The same turns and mirrors carry the whole set onto itself and the rows of a family onto each other. Which other rows belong to the same family as each row named below? List them in the order they appear above.
These 36 rows form 6 families of 6 rows each.
Z_752: [23 13  1  6  0 -5 20  0 14  2 -9 -6 27  5]
Z_859: [ 23  -5  -8  19   0   2  15  16 -15  -8  -1  -7  14 -12]
Z_433: [ 21  12  -2  12  -7  -3  19   1  11   8 -10   1  24  -3]
Z_139: [  9 -11   1  -5  -1   0  24  -3  -7 -24   4   8   5   8]
Z_809: [ 10   4 -10   3 -13 -16  34  -3  15   1   0   0  11   4]
Z_828: [  5  -3   1   6  -9 -13  30  -2  18   4  -4   5  14   6]
Z_175: [  2 -19   1  -3  -3   2  20   2  -7 -19   0   7   9   8]
Z_397: [ 25  -3  -5  18   5   0  17  17 -14 -12  -3 -14   8  -4]
Z_514: [ 12 -11   5  13   5 -20  23  18  -5  -5   1  -8  14  -6]
Z_943: [ 19  -5   6  13   7 -20  28  15  -7 -12   7  -7   9  -8]
Z_220: [  5 -10  -1  -7  -3   0  26   1 -14 -22   4   7   8   7]
Z_578: [  1 -16   0  -2   2  -3  31   3  -6 -22   6   8  15   5]
Z_76: [ 15   1  -7  -1  -4  15  14  -6  -4 -16 -10   2   8  14]
Z_165: [ 16   2  -8  -2  -2  13  14  -9  -5 -17  -6   4   4   6]
Z_880: [ 12   0 -13  -1  -8  11  12  -7  -8 -10  -8   8  10   5]
Z_364: [ 16   5 -18   5   0  11  11  -7  -5 -11 -12   1  10   8]
Z_381: [ 17  -4  -6  25  -2   0  19  15 -12 -20  -3 -15  13  -3]
Z_613: [ 14   4   3   6  -7 -14  33  -5  19  -2   1   6  11   4]
Z_138: [ 11   3   2  17  -1 -21  29  16 -10 -14   2 -12  19  -6]
Z_976: [  3   9  -3  10 -16 -11  36  -5  14  -6  -3   2  19   6]
Z_90: [ 16  15   2  19  -7  -6  24   1  14  -4 -11  -8  26   5]
Z_227: [  2  -7  -1   2  -7   2  26   1 -13 -29   2   4  17   7]
Z_923: [  6   4 -10   4  -9   8  15  -8  -5 -21 -12  -1  11  15]
Z_601: [  8  -6   2   9   8 -25  31  13  -5 -10   5  -5  17  -4]
Z_800: [ 27  -9  -6  20  -1   5  21  18  -5 -14   2 -13  16  -6]
Z_440: [  2  -3  -4   5  -6 -15  38  -3  15  -5   2   6  13   4]
Z_747: [ 27  -1  -4  18   5   0  17  13 -10 -13   1 -12   7 -11]
Z_41: [25 14  1 12 -3 -1 23 -3 17  3 -6 -2 17 -2]
Z_278: [ 25  13  -5  16   3   4  18   1  12   1 -12  -3  25   0]
Z_635: [ 14  -2 -19  -2  -6   6  14  -7  -5 -14  -7  -3   3  11]
Z_693: [24 12 -1 17 -6 -1 24  1 16  5 -9 -5 17  2]
Z_52: [ 18  -2   3   4   7 -21  24  16 -10 -10   5 -11  21  -4]
Z_713: [  9   5   3   2 -10 -10  37  -3  16   0   0   6  17   5]
Z_131: [ 25  -3 -13  22   4   8  16  12  -9 -12  -4 -10  14  -7]
Z_687: [ 15  -4   3  13   1 -20  33  18  -8  -7   7  -9  12  -9]
Z_409: [  9 -15  -2  -4  -7   8  27   2  -4 -24   7   6  15   6]

Which other rows belong to the same family as Z_139? Z_943, Z_165, Z_613, Z_747, Z_41
Which other rows belong to the same family as Z_578? Z_364, Z_601, Z_440, Z_278, Z_131
Which other rows belong to the same family as Z_923? Z_381, Z_138, Z_976, Z_90, Z_227
Which other rows belong to the same family as Z_687? Z_397, Z_220, Z_76, Z_693, Z_713

The same turns and mirrors carry the whole set onto itself and the rows of a family onto each other. Which other rows belong to the same family as each row named below? List them in the order they appear above.
These 28 rows form 7 families of 4 rows each.
Z_422: [ -8   9  -4   0  17   9  -6 -12   5   3  28]
Z_462: [ -2  -7   7   1  34   0   4 -14   8  12  -5]
Z_640: [  4 -17 -14   7   7   9   8 -17  14   4  11]
Z_476: [ -7  -5  11  -3  32   1  11 -19  13  -1  -4]
Z_743: [  4 -15 -14   4   6  10   5 -17  15   3  15]
Z_230: [-11  -8  13  11  10   1  -6  -4  -8  -9  10]
Z_421: [  0 -17  -7  11  10  14   6 -20  16   7   2]
Z_435: [-24 -10  10   2   6  -4   1 -10   1  -8   2]
Z_42: [-11  11  -6  -3   8  14  -1  -8   5  -6  18]
Z_322: [ -4 -11  12  -1  32  -3   7 -14  10  14   2]
Z_145: [ -1 -16 -14   6  10   5  13 -20  16   7  13]
Z_154: [-17 -14  14   3  11  -5  -5  -5  -5  -5   5]
Z_643: [-15 -16  17   0  14  -6  -3  -6  -3  -6   4]
Z_962: [  4 -16 -15  13  12  -1   4 -15  11   8  14]
Z_522: [-10   8  -4  -3   9  11  -1 -12  16  -3  25]
Z_358: [-11   8  -4  -5   8  11   7  -9   7  -6  24]
Z_357: [-16  -8  11   6  12  -2  -6  -5  -9 -10  10]
Z_444: [  1 -18 -12   9  12  11   6 -21  16   7   5]
Z_373: [ -2  -9   2  -3  35   0   1 -11   6  13  -3]
Z_23: [-9  6 -9 -1 10 17  4 -9 11  3 24]
Z_988: [-12   9  -9  -8  11  14   1  -7   3  -7  15]
Z_523: [ -1 -18  -9   4  11   7   8 -19  23  10   9]
Z_970: [ -4  -6  12   0  36  -1   7 -10   6   4  -2]
Z_306: [-22 -11  14   2  12  -9   1  -7  -6  -3  11]
Z_473: [-15  -9  13   2  12  -8  -1  -2  -4 -11  15]
Z_211: [-10   9  -7  -3  11  17   0 -10  11   1  22]
Z_114: [ -2  -8  13   0  34  -6   5 -13  14   4   1]
Z_82: [-9 -7 14  0 33 -2  9 -8  6  5 -2]

Which other rows belong to the same family as Z_522? Z_145, Z_306, Z_114
Which other rows belong to the same family as Z_373? Z_230, Z_421, Z_988
Which other rows belong to the same family as Z_82? Z_743, Z_643, Z_23
Which other rows belong to the same family as Z_473? Z_322, Z_358, Z_523
Which other rows belong to the same family as Z_970? Z_640, Z_154, Z_211

The same turns and mirrors carry the whole set onto itself and the rows of a family onto each other. Which other rows belong to the same family as each row named below? List them in the order they appear above.
These 30 rows form 5 families of 6 rows each.
Z_77: [ -6 -16   5  20   5  -3  -3 -14   1   7   6  -4   9   8   8 -11  16]
Z_651: [  4  14 -14   6   5   3  -6  -4   3 -12   9  -8  16  -4 -10   7   3]
Z_775: [  4  15 -13   0   3   1 -12  -2   5 -10   8  -9  11  -3  -7   4   0]
Z_799: [  6  15 -12   5   0  -2 -15  -2  -1 -14   7 -10  13  -3  -3   4  -2]
Z_942: [-10  13 -14  -4  -9 -10   0  -2  13  -7  12  -7   8  -8   5   0  -2]
Z_946: [ -1 -20  -1   4   1   1  -2   4  -2  18  13   0  18   8   7   1  11]
Z_376: [  3   7 -13   3   5   2 -17   0   0 -10  15  -7  18  -2  -5   5   1]
Z_649: [  0 -15  -4   6  -9 -21  15  -4 -15  -3 -11  -5  11  -3  -2   4  -9]
Z_221: [ -5 -19  -2  10   4   5  -4   2   3  21  12  -2  10   3   4  -2   6]
Z_890: [ -8 -15  10  17  -1  -5  -4 -16   1   0   9  -2  15   8  11  -9  18]
Z_270: [ -6 -14   6   7 -10 -10   5 -10  -6  -7  -3  11  24 -21  -7  -4  -8]
Z_736: [ -7  13 -12  -3  -3  -5   8  -5   9 -12  18  -7   6  -5   4   2  -2]
Z_798: [  3   9 -13  -1   4  -2 -15  -1  -3 -13  11  -5  16   3  -9   7   1]
Z_8: [  3 -17  -1   3 -14 -16  10   0 -17  -8  -7   0  12  -1  -7   7  -5]
Z_665: [ -7  15 -10  -3  -6  -6  -1  -6  12 -11  15  -6   5  -4   2  -2  -2]
Z_863: [ -5 -11   5  21   5   0   2 -13  -4   3   7  -7   9   6   8 -11  20]
Z_938: [ -9 -10  -2   7  -8 -13   5  -7  -5  -3  -1  10  25 -23  -9  -4 -10]
Z_776: [ -8 -14   8  20   2  -2  -4 -15   2   3   5  -7   4  11  10  -5  14]
Z_259: [  6 -16  -4  10 -11 -18  13  -3 -14  -8  -9  -4  13  -7  -6   2  -9]
Z_793: [ -3 -12  -3  12   3   3   7   1  -1  22  13   2  12   5   7  -1  10]
Z_391: [ -1 -13  -3  12  -2  -8  11  -9  -9  -4  -4  10  20 -25  -4  -1  -7]
Z_676: [ -3 -13   1  14  -3 -12   5 -11  -8  -2  -5   5  25 -19  -7  -6 -14]
Z_956: [ -7 -15  13  22  -1  -2  -4 -17  -3   2   7  -3  15   7   6  -7  13]
Z_387: [  0 -13   0  10  -6 -14  10 -10  -5  -4  -7   7  21 -21  -4  -2 -12]
Z_300: [-12  10 -11  -3  -8 -11   0  -8  13 -10  16  -5   7   0   9   5   4]
Z_286: [  2 -10  -3   5 -11 -19   9  -3 -21 -12  -8  -2  10  -2  -5   7  -6]
Z_829: [ -6 -22   0   4   0   0   4   3  -2  21   9  -3  14   5   6   2   9]
Z_336: [-13  10  -9  -7  -6 -11   0  -8  12 -12  17   0  10  -3   3   0   0]
Z_452: [ -2 -18  -1  11   5   0   0  -2  -1  21  11   0   9   8   8  -3   8]
Z_465: [  3 -15  -8  15 -12 -17  17  -4 -16  -9  -5  -1   9  -6  -5   5  -4]

Which other rows belong to the same family as Z_336? Z_946, Z_890, Z_270, Z_798, Z_8
Which other rows belong to the same family as Z_376? Z_938, Z_956, Z_300, Z_286, Z_829
Which other rows belong to the same family as Z_665? Z_77, Z_775, Z_259, Z_387, Z_452
Which other rows belong to the same family as Z_793? Z_651, Z_736, Z_863, Z_391, Z_465

